500 stands for zero in the data rows.
Each row of this table is followed by its label. One hidden rule gives the labels. It looks at one to three of the table's principal directions, none of them among the few with the most spread.
[321, 380, 477, 399, 430, 386, 616, 571, 389, 576, 527, 526, 490, 627, 502, 573, 538, 463, 539, 514, 414, 381, 534,
 558, 533, 490, 351, 614, 657, 580, 419, 481] A
[421, 488, 596, 466, 568, 359, 525, 512, 549, 436, 522, 685, 394, 489, 587, 523, 655, 448, 426, 514, 591, 520, 485,
 431, 432, 634, 502, 435, 462, 641, 449, 485] A
[514, 596, 569, 645, 331, 585, 460, 425, 418, 325, 625, 291, 410, 610, 382, 388, 400, 344, 555, 553, 573, 696, 350,
 456, 686, 480, 485, 523, 509, 443, 589, 319] A
[652, 575, 404, 659, 587, 619, 439, 500, 644, 389, 551, 498, 525, 369, 523, 453, 532, 579, 525, 453, 546, 585, 517,
 411, 439, 499, 685, 443, 428, 438, 615, 510] A
[556, 570, 476, 388, 430, 571, 394, 567, 422, 751, 527, 397, 637, 719, 353, 467, 307, 539, 530, 444, 369, 332, 542,
 683, 643, 234, 411, 578, 598, 344, 488, 526] A
[448, 527, 431, 515, 480, 464, 445, 443, 584, 529, 425, 402, 639, 388, 366, 582, 554, 662, 599, 550, 414, 550, 468,
 670, 514, 513, 476, 458, 481, 354, 472, 619] A
[671, 442, 537, 562, 451, 561, 558, 386, 277, 246, 551, 310, 378, 311, 526, 383, 438, 250, 273, 356, 723, 448, 662,
 348, 342, 456, 634, 765, 644, 593, 790, 396] A
[492, 512, 666, 567, 524, 351, 579, 503, 366, 288, 607, 513, 242, 487, 553, 400, 664, 280, 336, 418, 714, 444, 577,
 385, 380, 599, 525, 676, 624, 733, 616, 456] B
[517, 502, 267, 540, 533, 663, 518, 626, 550, 620, 469, 422, 659, 521, 559, 490, 396, 489, 643, 536, 419, 474, 519,
 491, 518, 405, 498, 493, 476, 337, 483, 566] C
[518, 552, 676, 598, 397, 373, 528, 451, 284, 212, 697, 350, 238, 525, 425, 361, 607, 223, 337, 393, 725, 468, 547,
 433, 475, 504, 508, 749, 704, 681, 715, 370] B
[346, 418, 387, 452, 494, 551, 454, 475, 631, 667, 339, 354, 687, 445, 329, 657, 466, 716, 720, 648, 284, 569, 427,
 716, 601, 471, 442, 371, 418, 265, 410, 565] D
[520, 527, 383, 634, 543, 555, 473, 495, 613, 419, 499, 391, 558, 358, 443, 514, 574, 586, 598, 515, 490, 573, 504,
 525, 465, 517, 592, 482, 477, 394, 579, 557] A
[654, 620, 605, 347, 515, 552, 362, 543, 476, 748, 527, 647, 575, 751, 476, 433, 303, 547, 398, 407, 452, 359, 538,
 565, 587, 306, 480, 482, 494, 452, 427, 505] A
[631, 644, 564, 505, 549, 471, 420, 538, 493, 540, 571, 584, 514, 594, 483, 409, 496, 502, 400, 387, 563, 404, 583,
 528, 465, 426, 545, 588, 564, 496, 521, 577] B
[628, 564, 734, 478, 508, 356, 490, 420, 374, 288, 637, 667, 299, 496, 577, 383, 577, 301, 180, 342, 771, 458, 597,
 348, 370, 560, 588, 633, 592, 731, 619, 407] D
[503, 477, 503, 443, 646, 504, 493, 614, 548, 671, 449, 565, 493, 548, 521, 511, 524, 569, 507, 467, 440, 340, 594,
 542, 441, 437, 520, 502, 497, 518, 472, 587] C
[529, 559, 545, 498, 524, 438, 483, 433, 603, 479, 473, 727, 563, 481, 561, 536, 540, 632, 463, 509, 514, 608, 457,
 475, 470, 633, 530, 401, 424, 513, 372, 557] A
[431, 510, 427, 481, 563, 486, 445, 532, 678, 645, 422, 559, 625, 483, 442, 606, 559, 738, 644, 568, 343, 522, 448,
 636, 538, 514, 481, 344, 406, 394, 380, 614] B
[375, 518, 563, 503, 343, 527, 496, 500, 383, 513, 539, 294, 442, 689, 379, 460, 393, 347, 604, 607, 469, 576, 359,
 563, 713, 446, 349, 513, 520, 443, 480, 375] B
[600, 564, 509, 494, 330, 584, 475, 403, 363, 494, 497, 382, 564, 544, 472, 437, 304, 441, 471, 495, 496, 549, 432,
 510, 604, 430, 428, 533, 504, 437, 501, 466] B
[193, 353, 557, 368, 253, 313, 589, 501, 247, 526, 567, 241, 401, 655, 296, 586, 548, 373, 582, 564, 377, 380, 445,
 707, 681, 422, 207, 662, 738, 576, 498, 384] B
[539, 460, 393, 470, 608, 608, 435, 534, 640, 663, 397, 476, 625, 424, 453, 572, 459, 701, 592, 509, 361, 448, 538,
 585, 485, 411, 570, 397, 413, 369, 499, 575] A
[544, 528, 442, 511, 526, 598, 446, 528, 576, 618, 452, 460, 573, 518, 467, 512, 431, 626, 597, 525, 389, 498, 463,
 556, 561, 431, 506, 405, 418, 408, 470, 542] B
[700, 405, 450, 548, 643, 613, 577, 471, 486, 349, 453, 553, 412, 221, 729, 442, 501, 403, 317, 393, 664, 455, 652,
 238, 243, 547, 711, 535, 438, 636, 676, 479] B
[531, 390, 545, 457, 627, 360, 612, 494, 407, 391, 455, 581, 380, 277, 632, 505, 675, 412, 283, 372, 654, 318, 717,
 412, 206, 588, 579, 675, 605, 714, 609, 590] B
[594, 442, 602, 436, 555, 545, 572, 519, 415, 467, 539, 709, 380, 588, 703, 422, 400, 319, 312, 430, 639, 465, 578,
 259, 421, 522, 577, 549, 503, 663, 509, 360] D
[758, 596, 477, 619, 660, 661, 410, 474, 693, 416, 523, 684, 525, 391, 619, 427, 461, 599, 424, 425, 598, 615, 535,
 311, 398, 526, 766, 373, 340, 469, 573, 484] D
[495, 558, 464, 569, 588, 582, 413, 590, 616, 617, 491, 379, 525, 564, 365, 492, 505, 618, 652, 526, 399, 473, 492,
 618, 569, 399, 538, 456, 468, 368, 526, 553] B
[487, 538, 442, 448, 565, 549, 379, 549, 661, 731, 409, 474, 635, 521, 386, 577, 480, 747, 648, 552, 304, 460, 448,
 689, 586, 404, 474, 326, 384, 347, 415, 610] C
[328, 402, 402, 536, 387, 436, 553, 412, 486, 366, 470, 298, 538, 327, 397, 604, 600, 495, 603, 597, 470, 609, 435,
 580, 520, 579, 436, 513, 539, 438, 541, 483] D
[272, 229, 399, 478, 611, 389, 687, 511, 526, 450, 337, 453, 464, 226, 549, 676, 722, 544, 561, 570, 463, 449, 607,
 513, 298, 666, 505, 557, 543, 583, 509, 583] A
[618, 589, 679, 293, 490, 506, 410, 542, 443, 752, 531, 768, 494, 814, 572, 439, 304, 511, 359, 431, 457, 372, 480,
 493, 613, 371, 419, 417, 450, 580, 347, 449] B
[681, 635, 495, 605, 605, 460, 438, 471, 640, 304, 581, 715, 453, 309, 673, 434, 658, 508, 359, 415, 677, 574, 496,
 323, 342, 623, 659, 371, 371, 614, 562, 553] C
[462, 575, 732, 597, 400, 357, 532, 492, 289, 237, 716, 385, 181, 634, 438, 341, 611, 175, 370, 438, 726, 495, 488,
 417, 536, 529, 463, 705, 674, 709, 658, 337] B
[487, 376, 344, 583, 553, 588, 596, 477, 534, 405, 394, 386, 527, 250, 575, 547, 533, 497, 558, 545, 511, 558, 538,
 418, 378, 579, 582, 503, 453, 467, 575, 533] B
[650, 550, 577, 463, 520, 588, 441, 532, 456, 538, 581, 568, 424, 617, 556, 400, 378, 423, 390, 415, 549, 429, 526,
 401, 530, 383, 555, 491, 480, 563, 560, 396] B
[381, 602, 408, 530, 368, 587, 366, 584, 487, 710, 524, 98, 640, 717, 154, 497, 385, 563, 790, 596, 277, 465, 398,
 835, 791, 245, 334, 530, 576, 193, 506, 537] B
[407, 463, 372, 554, 530, 566, 495, 506, 668, 549, 395, 440, 590, 398, 480, 599, 533, 656, 704, 639, 368, 627, 383,
 552, 552, 564, 490, 305, 343, 380, 422, 548] C
[483, 558, 459, 591, 423, 634, 465, 500, 522, 512, 502, 343, 539, 591, 425, 463, 377, 480, 651, 601, 445, 644, 369,
 518, 661, 463, 468, 433, 431, 355, 482, 441] B
[581, 691, 656, 534, 474, 466, 390, 550, 464, 556, 647, 525, 444, 776, 373, 379, 464, 502, 471, 417, 517, 439, 497,
 582, 619, 387, 483, 588, 598, 497, 499, 490] A
[639, 678, 602, 631, 495, 527, 382, 482, 504, 398, 621, 413, 417, 555, 388, 368, 506, 475, 462, 427, 591, 531, 486,
 511, 545, 435, 582, 544, 521, 480, 626, 479] B
[331, 555, 324, 574, 325, 575, 430, 515, 523, 660, 445, 87, 725, 588, 167, 576, 419, 670, 868, 656, 222, 564, 355,
 852, 767, 359, 314, 499, 549, 155, 441, 604] B
[426, 491, 489, 412, 561, 454, 498, 547, 624, 624, 443, 725, 562, 553, 594, 577, 532, 597, 540, 568, 430, 529, 437,
 497, 514, 577, 455, 325, 383, 510, 318, 544] B
[621, 610, 662, 428, 659, 450, 408, 522, 670, 608, 495, 915, 474, 606, 627, 486, 526, 660, 382, 448, 520, 504, 486,
 426, 463, 569, 586, 304, 340, 602, 344, 540] A
[402, 370, 574, 484, 598, 280, 615, 462, 459, 330, 464, 560, 357, 271, 551, 565, 773, 450, 356, 446, 635, 415, 646,
 466, 251, 671, 547, 635, 604, 703, 578, 566] A
[519, 418, 350, 534, 569, 573, 531, 472, 617, 504, 401, 513, 629, 315, 530, 589, 513, 665, 567, 519, 429, 545, 549,
 494, 409, 545, 595, 456, 450, 412, 499, 571] D
[575, 570, 546, 515, 519, 455, 464, 446, 561, 434, 518, 649, 500, 447, 559, 492, 549, 555, 425, 472, 558, 561, 471,
 449, 456, 577, 546, 421, 432, 551, 469, 526] B
[536, 584, 604, 396, 547, 472, 430, 572, 533, 676, 516, 694, 489, 697, 542, 473, 456, 542, 458, 479, 462, 422, 472,
 519, 562, 448, 449, 401, 440, 546, 376, 515] C
[354, 335, 283, 385, 637, 501, 527, 575, 721, 776, 293, 595, 739, 374, 500, 739, 570, 862, 702, 590, 215, 421, 540,
 674, 446, 512, 477, 342, 413, 367, 327, 691] A
[483, 474, 407, 402, 661, 527, 428, 520, 768, 760, 282, 677, 695, 385, 536, 662, 529, 858, 623, 586, 291, 501, 458,
 623, 467, 541, 514, 205, 261, 385, 302, 694] B
[310, 410, 291, 582, 413, 575, 504, 488, 572, 558, 407, 139, 658, 403, 257, 636, 508, 678, 824, 652, 265, 585, 416,
 738, 633, 449, 425, 478, 520, 244, 511, 551] A
[577, 584, 392, 537, 479, 609, 379, 502, 549, 573, 498, 315, 642, 474, 358, 483, 418, 580, 586, 491, 428, 488, 496,
 631, 567, 345, 525, 489, 490, 297, 575, 558] B
[522, 537, 575, 352, 472, 483, 440, 535, 449, 677, 515, 591, 530, 686, 484, 489, 395, 508, 445, 467, 442, 389, 502,
 565, 583, 387, 417, 484, 514, 506, 420, 487] B
[475, 410, 540, 427, 579, 414, 579, 492, 462, 505, 411, 601, 467, 405, 594, 540, 565, 478, 394, 473, 552, 420, 603,
 464, 348, 583, 510, 562, 523, 605, 476, 568] B
[458, 490, 550, 464, 497, 463, 533, 561, 458, 547, 538, 568, 430, 626, 540, 484, 504, 455, 495, 499, 487, 447, 490,
 478, 534, 497, 442, 511, 528, 586, 449, 467] B
[321, 417, 404, 437, 452, 421, 566, 560, 529, 603, 490, 546, 587, 573, 478, 622, 556, 609, 639, 566, 342, 474, 467,
 603, 566, 520, 375, 482, 559, 479, 363, 535] A
[353, 501, 355, 473, 408, 450, 486, 511, 560, 610, 446, 409, 679, 489, 395, 618, 537, 654, 691, 601, 318, 525, 404,
 700, 604, 492, 349, 422, 496, 355, 380, 614] C
[466, 503, 402, 504, 496, 597, 432, 555, 562, 684, 449, 322, 624, 561, 327, 547, 424, 671, 689, 544, 302, 452, 481,
 689, 620, 352, 462, 472, 500, 315, 488, 557] B
[320, 449, 382, 388, 413, 539, 498, 590, 541, 789, 449, 478, 696, 734, 399, 616, 374, 654, 739, 624, 222, 479, 407,
 693, 716, 395, 314, 424, 512, 323, 290, 519] D
[595, 524, 272, 676, 598, 657, 447, 448, 778, 412, 416, 476, 665, 200, 528, 566, 552, 741, 653, 563, 444, 703, 441,
 458, 434, 586, 682, 288, 296, 324, 534, 594] B
[393, 438, 468, 452, 638, 457, 507, 622, 600, 682, 433, 539, 521, 540, 457, 584, 593, 650, 602, 519, 371, 370, 565,
 619, 471, 473, 487, 481, 512, 482, 433, 606] A
[225, 309, 546, 435, 466, 357, 623, 542, 436, 480, 490, 420, 319, 496, 478, 607, 665, 434, 580, 597, 435, 451, 444,
 535, 534, 577, 359, 483, 539, 668, 480, 410] B
[491, 472, 365, 428, 514, 561, 446, 530, 556, 679, 398, 400, 659, 437, 436, 576, 449, 641, 602, 526, 344, 419, 508,
 648, 525, 388, 456, 431, 454, 358, 476, 605] C
[356, 405, 221, 424, 500, 615, 489, 589, 666, 808, 342, 429, 792, 502, 436, 685, 421, 789, 812, 647, 158, 489, 423,
 705, 626, 411, 386, 315, 400, 250, 322, 625] C
[524, 488, 438, 547, 522, 634, 472, 438, 600, 482, 394, 445, 570, 379, 518, 520, 422, 533, 569, 597, 492, 665, 417,
 454, 515, 550, 562, 352, 329, 381, 492, 484] A
[455, 291, 447, 548, 316, 398, 664, 271, 209, 106, 473, 119, 404, 56, 448, 538, 612, 271, 344, 446, 676, 496, 619,
 466, 303, 583, 504, 802, 711, 611, 803, 445] B
[425, 500, 524, 388, 526, 500, 446, 561, 568, 706, 442, 562, 542, 626, 478, 550, 456, 583, 577, 570, 374, 466, 424,
 590, 604, 451, 409, 346, 401, 459, 366, 517] C
[687, 531, 599, 505, 541, 494, 511, 450, 417, 361, 568, 637, 401, 448, 629, 396, 484, 376, 257, 355, 693, 458, 612,
 321, 359, 519, 628, 602, 541, 647, 607, 448] A
[429, 494, 566, 507, 484, 307, 529, 456, 425, 337, 538, 445, 392, 361, 470, 507, 707, 401, 399, 460, 621, 452, 549,
 531, 387, 585, 474, 605, 598, 620, 588, 545] C
[308, 413, 462, 473, 359, 423, 543, 430, 455, 473, 463, 339, 546, 461, 372, 607, 538, 521, 614, 603, 409, 568, 416,
 634, 592, 538, 365, 507, 550, 444, 462, 480] A
[529, 526, 548, 524, 484, 661, 463, 557, 498, 607, 530, 443, 454, 719, 457, 435, 323, 483, 595, 543, 428, 536, 422,
 475, 671, 395, 495, 444, 446, 443, 479, 374] A
[356, 501, 465, 399, 405, 548, 445, 572, 466, 815, 430, 318, 659, 756, 274, 561, 337, 618, 717, 596, 244, 424, 440,
 788, 736, 315, 309, 515, 560, 279, 364, 546] A
[290, 411, 620, 467, 271, 348, 578, 463, 234, 346, 628, 230, 279, 587, 357, 488, 567, 233, 491, 533, 543, 462, 425,
 560, 632, 477, 303, 657, 687, 647, 607, 311] C
Here are more rows. What is the label of each one?
[473, 535, 600, 568, 457, 519, 503, 542, 432, 418, 667, 475, 388, 742, 421, 405, 449, 344, 494, 477, 582, 543, 513,
 444, 601, 451, 534, 647, 640, 506, 566, 322] -> D
[661, 378, 386, 627, 631, 604, 598, 413, 561, 229, 453, 550, 448, 106, 715, 496, 572, 464, 370, 429, 672, 582, 623,
 220, 218, 643, 764, 509, 425, 597, 686, 475] -> A
[286, 486, 414, 543, 215, 517, 516, 417, 348, 462, 466, 42, 581, 517, 260, 536, 413, 388, 722, 679, 398, 637, 316,
 704, 735, 458, 264, 550, 561, 299, 503, 460] -> C
[466, 401, 675, 442, 372, 390, 595, 447, 233, 362, 619, 440, 273, 586, 477, 448, 504, 290, 334, 409, 600, 395, 564,
 438, 502, 476, 442, 723, 706, 727, 617, 320] -> A
[426, 447, 495, 439, 513, 604, 554, 603, 450, 669, 438, 485, 498, 689, 561, 478, 344, 387, 574, 584, 446, 476, 471,
 466, 586, 450, 418, 488, 463, 461, 402, 451] -> B
[572, 573, 401, 593, 607, 512, 460, 497, 719, 414, 500, 675, 562, 336, 622, 524, 623, 624, 522, 513, 537, 630, 449,
 403, 412, 627, 618, 308, 334, 487, 469, 577] -> C
[494, 567, 717, 489, 207, 388, 569, 460, 73, 283, 752, 338, 248, 765, 471, 298, 409, 18, 296, 409, 726, 442, 482,
 407, 625, 428, 326, 820, 774, 703, 630, 266] -> C
[347, 535, 297, 405, 569, 496, 379, 570, 816, 869, 329, 592, 884, 539, 351, 720, 518, 953, 806, 650, 154, 533, 408,
 832, 620, 464, 407, 243, 366, 173, 215, 748] -> D
[527, 455, 557, 665, 541, 434, 620, 395, 593, 121, 581, 750, 310, 306, 725, 496, 696, 463, 401, 502, 694, 746, 439,
 178, 356, 817, 664, 406, 407, 743, 528, 372] -> A
[680, 634, 680, 540, 613, 437, 423, 414, 621, 316, 549, 824, 364, 397, 689, 418, 603, 473, 275, 439, 726, 632, 451,
 276, 376, 679, 656, 314, 306, 680, 499, 471] -> C
[685, 634, 789, 508, 481, 406, 440, 432, 354, 281, 707, 637, 253, 604, 542, 311, 515, 249, 172, 322, 797, 472, 566,
 325, 443, 496, 603, 639, 596, 722, 655, 338] -> D
[527, 472, 519, 551, 466, 440, 612, 489, 366, 287, 603, 544, 375, 453, 634, 427, 562, 280, 354, 423, 682, 491, 572,
 321, 387, 578, 531, 658, 613, 667, 594, 430] -> B
[705, 614, 473, 607, 660, 494, 451, 459, 690, 304, 523, 762, 473, 236, 734, 449, 651, 529, 350, 431, 689, 611, 502,
 272, 290, 670, 703, 318, 300, 606, 544, 573] -> C
[660, 519, 402, 430, 639, 508, 500, 538, 579, 593, 436, 755, 629, 384, 698, 514, 510, 602, 380, 399, 517, 382, 629,
 428, 310, 511, 583, 464, 445, 532, 446, 664] -> C
[535, 505, 611, 540, 536, 551, 549, 507, 454, 419, 518, 569, 357, 577, 615, 406, 440, 321, 423, 514, 637, 574, 480,
 318, 487, 571, 549, 508, 452, 592, 506, 389] -> A
[321, 243, 242, 408, 718, 443, 618, 543, 768, 662, 220, 665, 698, 149, 620, 799, 711, 870, 658, 602, 276, 449, 578,
 580, 281, 667, 534, 309, 363, 466, 340, 740] -> B
[508, 324, 559, 554, 594, 433, 714, 503, 371, 213, 555, 618, 231, 337, 752, 450, 643, 232, 282, 405, 753, 456, 663,
 177, 234, 674, 635, 684, 600, 817, 654, 379] -> A
[716, 718, 696, 552, 349, 593, 395, 399, 374, 393, 621, 512, 396, 684, 529, 295, 286, 312, 360, 466, 653, 638, 351,
 365, 658, 460, 488, 454, 416, 541, 520, 347] -> B
[293, 394, 227, 419, 621, 499, 458, 640, 753, 850, 335, 430, 798, 450, 322, 745, 597, 915, 829, 603, 128, 377, 535,
 843, 535, 399, 434, 383, 485, 234, 359, 738] -> D
[435, 494, 530, 413, 591, 352, 517, 619, 475, 651, 515, 590, 510, 610, 457, 529, 610, 556, 470, 418, 456, 266, 655,
 633, 425, 441, 451, 653, 667, 547, 455, 637] -> A
[541, 598, 555, 543, 618, 610, 434, 611, 636, 643, 499, 615, 471, 696, 535, 436, 428, 553, 590, 549, 457, 547, 426,
 459, 592, 479, 540, 350, 357, 459, 400, 492] -> B
[550, 560, 664, 438, 674, 510, 464, 617, 620, 656, 538, 878, 428, 783, 621, 451, 456, 540, 434, 471, 522, 480, 522,
 386, 513, 520, 578, 406, 422, 583, 349, 449] -> D
[503, 511, 546, 376, 533, 512, 448, 605, 463, 725, 497, 508, 489, 670, 472, 485, 427, 513, 502, 473, 406, 318, 526,
 588, 569, 343, 419, 485, 506, 512, 458, 515] -> C
[571, 437, 381, 635, 546, 631, 557, 443, 560, 312, 450, 428, 481, 244, 620, 489, 507, 450, 512, 534, 588, 645, 488,
 318, 393, 601, 641, 440, 383, 492, 612, 461] -> C
[359, 367, 460, 564, 503, 437, 665, 533, 438, 340, 532, 479, 395, 449, 575, 521, 618, 354, 514, 527, 580, 528, 550,
 388, 414, 625, 506, 632, 607, 604, 542, 439] -> D
[625, 468, 586, 342, 602, 486, 508, 522, 493, 627, 476, 817, 496, 566, 667, 498, 433, 547, 311, 387, 517, 358, 617,
 401, 395, 479, 555, 490, 485, 634, 425, 506] -> A
[286, 561, 469, 574, 284, 489, 427, 496, 420, 553, 543, 29, 565, 661, 98, 520, 467, 509, 780, 628, 334, 552, 366,
 837, 790, 352, 303, 603, 646, 246, 531, 492] -> A
[569, 556, 645, 492, 605, 557, 437, 498, 578, 548, 452, 615, 418, 562, 550, 448, 445, 496, 451, 526, 553, 562, 451,
 424, 512, 535, 570, 362, 338, 525, 457, 462] -> A
[650, 532, 586, 566, 672, 491, 504, 425, 680, 344, 461, 844, 408, 310, 740, 489, 612, 583, 354, 474, 649, 649, 478,
 252, 321, 734, 696, 294, 276, 667, 463, 508] -> B
[420, 462, 544, 370, 587, 430, 503, 508, 678, 664, 401, 866, 584, 579, 608, 626, 523, 709, 525, 578, 395, 567, 432,
 496, 511, 632, 474, 273, 349, 526, 233, 540] -> D
[580, 482, 389, 531, 532, 652, 483, 500, 593, 543, 480, 538, 626, 494, 525, 516, 383, 601, 558, 501, 442, 566, 514,
 454, 514, 457, 601, 454, 453, 376, 496, 474] -> D
[512, 469, 541, 566, 537, 545, 577, 516, 439, 393, 512, 489, 383, 503, 591, 427, 483, 323, 451, 503, 626, 540, 530,
 348, 442, 561, 557, 575, 508, 571, 557, 429] -> A
[523, 461, 381, 547, 540, 611, 480, 454, 637, 539, 374, 444, 612, 333, 491, 578, 478, 693, 623, 571, 387, 595, 446,
 531, 496, 529, 553, 346, 353, 385, 475, 564] -> B
[495, 530, 533, 628, 429, 590, 538, 535, 432, 377, 631, 406, 373, 657, 495, 392, 432, 323, 550, 523, 569, 602, 435,
 377, 612, 489, 514, 563, 544, 518, 567, 327] -> A
[247, 448, 420, 460, 373, 471, 514, 563, 458, 715, 446, 241, 631, 683, 234, 608, 461, 623, 781, 625, 236, 451, 437,
 816, 713, 389, 282, 578, 633, 305, 387, 561] -> A
[487, 476, 485, 354, 618, 578, 439, 621, 586, 852, 389, 581, 618, 668, 468, 553, 377, 666, 583, 520, 312, 353, 545,
 630, 559, 355, 468, 417, 442, 390, 367, 580] -> A
